128 stands for zero in the data rows.
Here are some rows, each followed by its group. Groups can overlap.
[85, 115, 154, 188, 136, 144, 179, 166] d
[135, 149, 82, 118, 151, 81, 197, 123] e
[118, 126, 122, 135, 179, 129, 125, 114] e
[103, 112, 138, 169, 154, 126, 193, 155] d
[121, 156, 111, 145, 148, 119, 153, 119] e
[128, 146, 104, 79, 152, 130, 132, 95] e
[90, 141, 159, 179, 128, 166, 183, 154] d
[157, 188, 53, 128, 122, 101, 107, 170] e
[130, 112, 160, 140, 173, 129, 146, 110] e
[138, 98, 156, 136, 134, 136, 101, 134] d
[143, 92, 43, 31, 32, 141, 60, 91] f
[90, 122, 140, 157, 150, 130, 133, 150] d
[167, 178, 89, 118, 109, 162, 60, 138] e
[138, 128, 133, 132, 118, 150, 88, 139] e
[95, 123, 168, 180, 166, 141, 184, 157] d
[123, 197, 139, 170, 149, 140, 165, 147] e
[134, 120, 183, 136, 112, 155, 120, 124] e
[128, 88, 130, 51, 78, 95, 147, 91] f
[195, 100, 68, 64, 47, 120, 71, 118] f
[131, 156, 107, 128, 132, 93, 129, 162] e
[134, 97, 196, 146, 131, 127, 174, 122] e
[160, 83, 102, 70, 73, 116, 111, 98] f
[117, 165, 148, 136, 159, 107, 125, 131] e
[139, 140, 128, 142, 107, 132, 128, 153] e
Which group is second nearest to each row below, going by the distance to the centre of the group?
[126, 86, 107, 90, 91, 137, 100, 106] e
[138, 111, 132, 95, 108, 158, 97, 119] f
[166, 119, 86, 84, 60, 99, 102, 113] e
[96, 87, 135, 144, 132, 168, 123, 143] e
[159, 187, 115, 115, 185, 128, 99, 98] d
[131, 119, 152, 144, 95, 146, 141, 111] d
[122, 132, 181, 119, 137, 151, 139, 107] d
Which group is second nearest to each row below, going by the average distance to the group's rows?
[110, 154, 112, 127, 187, 78, 137, 123] d
[127, 94, 105, 115, 77, 97, 106, 123] e
Which group is second nearest to each row below, going by the distance to the group's nearest row?
[102, 106, 144, 158, 125, 149, 161, 133] e
[122, 134, 152, 156, 149, 157, 153, 158] e
